Each named move below is a turn or a mirror, shown by a few rows before and after it. Which moves, in which order, take the first row of each later pair to the second? The first pair is answered.
Z:
[-1.66  2.07  1.81  0.27 -1.45  1.05  0.03 -1.94  0.55  1.56  1.90  1.44
 -0.47 -0.21  0.92 -0.44 -0.79 -0.10 -0.47 -1.40 -0.13] |-> [-1.65  2.12  1.26 -0.15 -1.06  1.19  0.01 -1.95 -0.07  1.75  2.11  1.04
 -0.40  0.22  0.77 -0.26 -0.94  0.13  0.00 -2.16  0.02]
[ 0.15  0.30 -0.02  0.81 -0.26  0.45 -0.43 -0.55  0.71 -0.31 -0.19  0.08
  0.16  0.05  0.17  0.40  0.23 -0.10  0.11 -0.87  0.36] |-> [ 0.26  0.38  0.04  0.78 -0.26  0.50 -0.36 -0.59  0.73 -0.28 -0.26 -0.05
 -0.06  0.03  0.00  0.50  0.04  0.00  0.11 -1.01  0.33]
[ 1.77  0.10 -1.90 -0.31  0.59 -0.24 -0.58  1.57  0.61 -0.88 -1.58 -0.03
  1.16  1.05 -1.10  0.02  1.03  0.30  1.88 -1.17  0.89] |-> [ 1.91  0.27 -0.69  0.61 -0.37 -0.61 -0.70  1.69  1.88 -1.27 -2.19  0.84
  1.03  0.18 -0.60 -0.64  1.18 -0.06  0.93  0.53  0.91]
M:
[-2.18  1.67 -0.05  2.14 -0.36 -0.79  0.22 -1.02  0.67  0.36  0.39  0.66
 -0.28 -0.76 -0.78 -1.03  0.42 -0.07  1.72  1.48 -0.14] |-> [-1.08  0.83  1.04  2.22 -0.71 -0.57  0.03 -0.56  2.08  0.17 -0.69  1.45
  0.73 -0.86 -0.02 -1.49  0.46 -0.14 -0.11  1.81  0.30]
[ 2.31 -0.98  0.22  0.16  0.83  0.42  0.56  0.63  2.54 -0.22 -1.61 -0.83
  0.88 -0.30  0.41 -0.19  0.78  0.96 -0.64 -1.46  1.68] |-> [ 1.07 -1.64 -0.26 -1.97  0.75  0.81  1.02 -1.10  0.54  0.69 -0.81 -0.99
  0.38  0.84  0.80 -0.38  0.23  2.00 -1.33 -1.93  0.35]
[ 0.08 -1.08  1.49 -1.27  1.01  0.64 -0.39 -0.44 -0.11 -2.07 -0.70  0.36
 -0.58  0.73  0.73 -0.01 -0.08  0.31  0.56  0.78  0.33] |-> [-0.45 -0.70  1.07 -1.44  1.12  0.51 -0.29 -0.73 -0.64 -1.95 -0.33  0.12
 -0.92  0.68  0.37  0.15  0.03  0.37  1.11  0.56  0.14]
[ 1.17 -0.16 -0.13 -0.24  1.20  1.71  0.79 -1.10  1.84  1.55 -0.73  0.69
  1.05 -0.55  1.15  0.76 -0.06  1.38 -1.43 -2.42  0.80] |-> [-0.17  0.26 -1.08 -0.98  1.23  1.48  0.97 -1.82  0.16  1.95  0.36 -0.07
  0.18 -0.05  0.78  1.18 -0.29  1.61 -0.29 -2.90  0.05]
A:
[ 1.58 -2.31  0.19 -0.68  2.12  0.43 -1.98 -0.16 -0.02  0.37 -1.24 -2.42
  2.14  1.59  0.70  0.79 -0.31  1.15  0.26 -0.04  0.77] |-> [ 1.16 -2.38  0.67 -0.92  1.52  0.63 -1.73 -1.24  0.06  1.10 -1.42 -1.88
  2.11  1.34  1.14  0.45 -0.69  1.68 -0.52  0.03  0.09]
[-1.57  1.61 -0.08 -0.12 -0.57  0.36  1.52 -1.35 -2.13  0.51  1.40 -0.02
 -1.67 -0.18 -0.16  0.86 -0.21  1.03  2.51 -0.76 -1.41] |-> [-1.42  1.51 -0.35  0.11 -0.30  0.20  1.37 -0.65 -2.09  0.20  1.37 -0.39
 -1.69 -0.16 -0.41  1.05 -0.05  0.78  3.05 -0.72 -1.10]
[ 2.63 -1.10 -0.13 -1.50  1.99  0.97  1.25 -0.71  0.47  0.66  1.24  0.67
  2.16  1.09  1.15  0.95  1.47 -1.01 -1.49 -3.30  2.47] |-> [ 2.92 -1.00 -0.48 -0.99  2.35  0.88  0.97  0.15  0.55  0.42  0.59  0.26
  2.17  1.25  0.81  1.07  1.48 -1.16 -0.79 -3.46  2.76]
[-0.13 -1.26 -0.03 -1.14  0.09  0.53  1.34 -1.55 -0.74  1.40 -0.42  0.50
  0.77  1.26  0.25 -0.88  0.34  1.33 -2.29 -1.09  0.34] |-> [-0.05 -1.24 -0.43 -1.41  0.35  0.27  1.44 -1.44 -1.49  0.54  1.26  0.48
  0.46  1.35  0.19 -0.54  0.87  0.22 -2.12 -1.01  1.02]
Now pairs of rows:
Each pair is 2 to 3 moves apart.
[-0.06  1.69  0.83  1.22 -1.24 -0.10  0.78  0.00  1.00 -0.39  1.15  0.88
 -0.87 -1.13 -0.22 -0.15  0.81 -0.78 -0.23  1.12  0.01] |-> [ 0.29  1.59  0.65  1.86 -0.86 -0.23  0.36  1.03  1.37 -0.41 -0.41  0.25
 -0.72 -0.97 -0.72  0.13  0.71 -0.38  0.53  0.91  0.19] -> A then A then A
[-1.48  1.27 -0.71  0.26  0.16  0.07  0.50 -0.93 -0.18  1.57 -0.05 -0.52
 -0.98 -0.21 -0.53  0.21 -0.78  1.32  1.73 -0.82 -1.21] |-> [ 0.16  0.20  1.38  0.15 -0.87  0.34  0.74 -1.23  1.85  1.01 -0.44  1.50
  0.36 -1.04  0.80 -0.87 -0.35  0.47 -1.61 -0.07 -0.33] -> M then M then A
[-0.70  2.18  0.42  1.90 -0.80  0.14  0.13 -1.01  0.79  0.84 -0.14  0.21
  0.06 -1.69 -0.13 -0.29 -0.35 -0.24  0.45 -0.93 -0.46] |-> [-0.69  1.18  0.84  0.62 -1.28  0.50  0.37 -1.84  0.33  1.19 -0.37  0.64
  0.45 -1.01  0.45 -0.78 -0.69  0.42 -1.06 -0.97 -1.12] -> M then M
[-1.00  0.74  0.78  0.58 -1.45 -0.96 -0.16 -0.60 -0.11 -1.18  1.80  0.81
 -1.70 -0.72  0.14 -0.38  0.54 -1.47 -0.55  3.69 -0.80] |-> [-0.96  0.55 -2.02 -0.28  0.72 -0.71 -0.28  0.34 -1.97 -1.18  2.39 -1.42
 -1.78  1.24 -0.98  1.00  0.43 -1.19  1.82  0.77 -0.25] -> A then Z
[ 2.27 -1.83 -0.36 -1.64  0.25  0.29  0.01  0.57 -0.78 -1.47  0.89  0.19
  1.46  0.69  0.42 -0.01  0.14 -1.08 -1.09 -1.77  1.44] |-> [ 2.75 -1.66  0.26 -0.67 -0.33 -0.20 -0.37  1.39  0.45 -1.97  0.04  0.59
  1.35  0.02  0.39 -0.19  0.32 -1.62 -1.16 -0.57  1.68] -> Z then A
[ 0.12  2.76  0.77  2.90 -2.44  0.59 -0.18 -0.40  2.19  0.43 -0.32  1.53
 -0.15 -2.86 -1.12 -2.57 -0.54  0.76  1.50 -0.39 -0.57] |-> [-0.09  1.76  1.43  1.27 -3.16  0.99  0.43 -1.94  1.57  0.75  0.54  2.65
  0.17 -2.43 -0.13 -3.16 -0.62  0.86 -0.85 -0.39 -0.99] -> A then M
[ 0.16 -0.64 -0.32 -1.26 -0.15 -0.76  0.69 -1.38 -1.59 -0.58  1.06  0.47
 -0.59  0.88  0.96 -0.44  0.64 -0.33 -1.18  0.24  0.29] |-> [ 0.87  0.37 -0.21  0.85  0.11 -1.42  0.08  0.23 -0.10 -1.42  0.70  0.36
 -0.48 -0.39  0.39 -0.22  1.23 -1.41  0.22  0.63  1.56] -> M then M
[ 0.76 -0.31  0.71 -2.05 -1.57  0.29 -1.21 -2.25  1.96  1.29 -2.59  1.03
  1.34 -0.96  1.96 -0.58  1.77  1.41 -1.24 -1.15  0.07] |-> [-1.12  2.50 -1.62 -0.70 -0.45 -0.86 -1.30 -1.82  0.21  0.85 -0.39 -0.76
 -0.74 -1.53  0.01  0.87  2.12  0.55  3.66 -1.43  0.18] -> M then M
[-1.07  0.65 -1.13  0.88  0.21 -1.18  0.91 -0.22 -1.14 -0.06  1.84 -0.39
 -0.89 -0.58 -0.27  1.19  1.37 -0.30  1.98 -0.12 -0.59] |-> [ 0.67 -0.59  1.28  1.64 -0.80 -1.01  0.27  0.75  1.66 -0.58 -0.68  1.17
  0.46 -1.23  0.88  0.04  1.39 -0.24 -0.69  1.52 -0.19] -> Z then A then M
[ 0.22  1.18  0.74 -0.07 -0.36 -0.97  1.33 -1.98  0.73  1.10  0.83  1.08
 -0.73 -2.64  0.98 -0.17 -0.07 -1.43 -1.92 -0.22  1.67] |-> [ 1.04  1.29 -0.55  0.84  0.72 -1.51  0.46  0.34  0.59 -0.30  1.13 -0.13
 -0.84 -2.12 -0.10  0.58  0.55 -2.43 -0.07 -0.34  2.88] -> A then A
[ 0.03  0.00  2.20  1.44 -1.89 -0.07  0.40  0.82  2.50  0.16 -2.23  0.92
 -0.53 -2.19  1.28  0.85  0.46 -0.07 -0.81  2.45 -1.09] |-> [ 1.94 -1.15  0.19  0.59  0.67  1.05  0.18  2.25  2.32  0.47 -3.03 -0.78
  1.00 -0.39  0.66  2.15  0.40  0.57  0.07 -2.02  0.60] -> Z then M then M
[-0.79  0.80  0.39  1.18 -0.92 -0.72 -0.61  2.19  0.32 -1.55  1.18  0.44
 -0.69 -0.16  0.32  0.87  0.94 -1.75  0.38  0.91  0.50] |-> [ 0.04 -0.41  1.09  0.58 -1.11 -0.18 -0.72  2.63  0.86 -1.45 -0.33  0.90
  0.25  0.47  1.05  0.48  0.70 -1.34 -1.37  0.85  0.53] -> M then A then A
[-0.53  1.48  0.10  1.25  0.06 -0.32  0.52  0.03  0.19  0.04 -0.17  0.56
  0.47 -1.32 -0.07  0.60  0.10 -0.44  1.61  0.06 -0.15] |-> [ 0.28  0.58  0.93  0.55 -0.53  0.10  0.77 -0.46  0.71  0.01 -0.26  1.53
  1.16 -1.29  0.88  0.01  0.17 -0.48 -0.52  0.29 -0.05] -> M then A
[-0.43 -0.46  0.92  0.03 -0.74 -0.35  0.35  0.48  1.28 -0.13 -1.80  1.08
  1.07 -0.06  1.00 -1.60 -0.46  0.25 -1.86  2.65 -0.68] |-> [-0.58  0.88  0.32  1.86 -0.14 -0.97 -0.02  1.54  1.79 -0.63 -1.35  0.47
  0.62 -0.85  0.08 -0.89  0.08 -0.71  0.53  2.59  0.02] -> Z then M then Z
[-0.82 -1.21 -1.93 -0.12  0.40  0.71 -0.61 -0.43 -0.24 -0.92  1.26 -0.21
 -1.17  1.97 -0.47  2.13  1.20  0.64  0.14  0.80  0.04] |-> [ 0.16 -1.83 -0.62  0.84  0.09  1.10 -1.09  0.38  1.88 -0.59 -1.43  0.32
  0.04  1.58  0.10  1.69  0.83  1.38 -0.87  1.01  0.06] -> M then A then M
[-0.65  0.16  0.12  0.14 -0.62 -0.58 -0.09 -0.59 -0.52 -0.73  1.02  0.68
 -0.60 -0.70  0.32  0.12  0.58  0.30  0.22  1.80 -0.77] |-> [-0.41  0.23 -0.24  0.77  0.00 -0.77 -0.53  0.64 -0.35 -1.16  0.55 -0.08
 -0.62 -0.38 -0.13  0.46  0.68  0.22  1.01  1.64 -0.40] -> A then A
[-1.30  1.99 -0.72 -1.04  0.27 -0.15  1.43 -2.94 -0.85  1.39  2.33 -0.19
 -0.94 -0.43 -0.36  0.08 -0.25  0.74  1.46 -1.96  0.15] |-> [-0.24  2.51  1.40  1.99 -0.97 -1.36  0.23 -0.21  2.14 -0.59  0.53  0.79
 -0.95 -2.40 -0.35 -0.77  0.34 -0.66  1.17  1.91  1.02] -> A then A then Z
[ 2.15 -1.78  0.60  0.13 -0.04  0.17 -0.67  1.95  1.01 -1.80 -1.03 -0.07
  0.95  0.93  0.66 -0.47  0.40 -0.29 -1.70  0.43  1.42] |-> [ 1.85 -1.83  1.17 -0.17 -0.58  0.48 -0.29  0.86  1.22 -1.04 -1.32  0.50
  1.07  0.73  1.11 -0.98  0.12  0.43 -2.73  0.53  0.78] -> A then A
[ 0.30  1.05  1.68  0.14 -1.51 -1.69  1.24 -1.77  0.76  0.05  0.92  2.54
  0.21 -1.60  0.28 -0.77  0.97 -1.36 -1.24 -0.20  1.58] |-> [ 0.79  0.20  1.32 -0.85 -1.25 -1.64  1.25 -1.50  0.28 -0.39  1.36  2.48
  0.48 -0.78  0.51 -0.83  1.05 -1.63 -2.03 -0.20  1.83] -> A then M
[-0.26 -1.20  0.16 -0.60  0.68 -0.36  0.81 -0.92 -1.01 -0.63  1.71  1.49
  0.15  1.80 -0.05 -0.30 -0.35 -0.55 -1.13 -0.60  0.18] |-> [ 0.42 -1.13 -0.26  0.89  1.44 -0.37 -0.34  1.46 -0.18 -0.59 -1.29  0.38
  0.49  2.08 -0.92  0.10 -0.66  0.21  0.77 -1.01  0.33] -> A then A then A
[ 0.21  1.28 -1.05  0.19 -0.48  0.56  0.49  0.18 -0.46  0.67 -1.19 -0.71
  0.10  0.39  0.24 -0.01 -0.22  2.49  0.29 -0.38 -2.28] |-> [-0.11  1.20 -1.09 -0.83 -0.86  0.37  1.11 -1.02 -1.24  0.24  1.29  0.12
 -0.26  0.17  0.73 -0.02  0.19  1.64 -0.58 -0.22 -2.18] -> A then A
[-0.37  1.32  1.47 -1.36 -0.27  1.47  2.28 -1.18  2.08 -0.61  2.48  0.05
  0.01 -0.16  0.75  0.91  0.75 -0.46 -0.45 -0.04  0.31] |-> [ 0.14  1.73  0.42 -0.14  0.91  1.16  1.21  1.24  2.24 -1.31  1.30 -1.49
 -0.17  0.09 -0.49  1.57  0.97 -0.61  1.85 -0.33  1.03] -> M then A then A
[-0.14  1.80  0.06  1.23  0.72 -0.76  0.09  0.56  0.15 -0.51  1.58 -0.93
 -0.69 -0.67 -0.57  1.21  0.65 -1.07  2.19  0.52  0.54] |-> [ 0.38  0.62  1.74  1.07 -0.13  0.31 -0.14  0.18  2.09  1.15 -2.44  0.00
  0.57 -0.56  0.53  0.17 -0.54  1.20 -0.28  0.46 -0.71] -> A then A then M
[ 1.23  1.44 -0.43  1.03  0.94  0.14  0.32 -0.46  0.55  1.78 -0.20 -0.40
  0.28 -1.57 -1.13 -0.23  0.81 -0.72  2.67 -1.84  0.49] |-> [ 1.88  0.62  0.84  0.58  0.27  0.70  0.38 -0.80  1.58  2.46 -1.86  0.45
  1.18 -1.59 -0.35 -0.98  0.51  0.11  0.69 -1.74  0.15] -> A then M
[ 0.47 -0.80 -0.28 -0.36  0.46 -0.21 -0.70  0.80 -0.89 -1.48  1.86 -0.98
 -0.24  1.05 -0.25  0.41  0.13 -0.72  0.33  0.22  0.95] |-> [ 0.67 -1.27  0.80 -0.60 -0.30 -0.30 -0.64  0.37 -0.37 -1.69  1.36 -0.02
  0.01  0.77  0.41 -0.24 -0.04 -0.76 -1.21  1.39  0.56] -> Z then M
[-0.81 -0.99 -0.56 -1.56  0.27 -0.04 -0.21 -0.88 -1.92  1.06  2.79 -0.35
 -1.19  0.03 -0.18  0.78  1.19  0.00  0.00 -0.41 -1.19] |-> [-0.22 -0.98 -0.88  0.01  0.95  0.08 -1.44  1.39 -0.71  1.39 -1.16 -1.60
 -0.77  0.28 -1.06  1.16  0.61  1.15  1.70 -0.76 -1.19] -> A then A then A
[ 0.54 -0.77 -0.43 -1.88 -0.04  0.48  0.13 -1.18 -1.11  0.36  1.13 -0.08
  0.95  1.16  0.68 -0.07 -0.03 -0.55 -1.39 -1.02 -0.21] |-> [-0.66  0.22 -0.40 -1.27 -0.60 -0.03  0.29 -1.67 -1.65  0.24  2.03  0.02
 -0.07  0.58  0.45 -0.19 -0.04 -0.90 -0.55  0.19 -0.88] -> Z then M
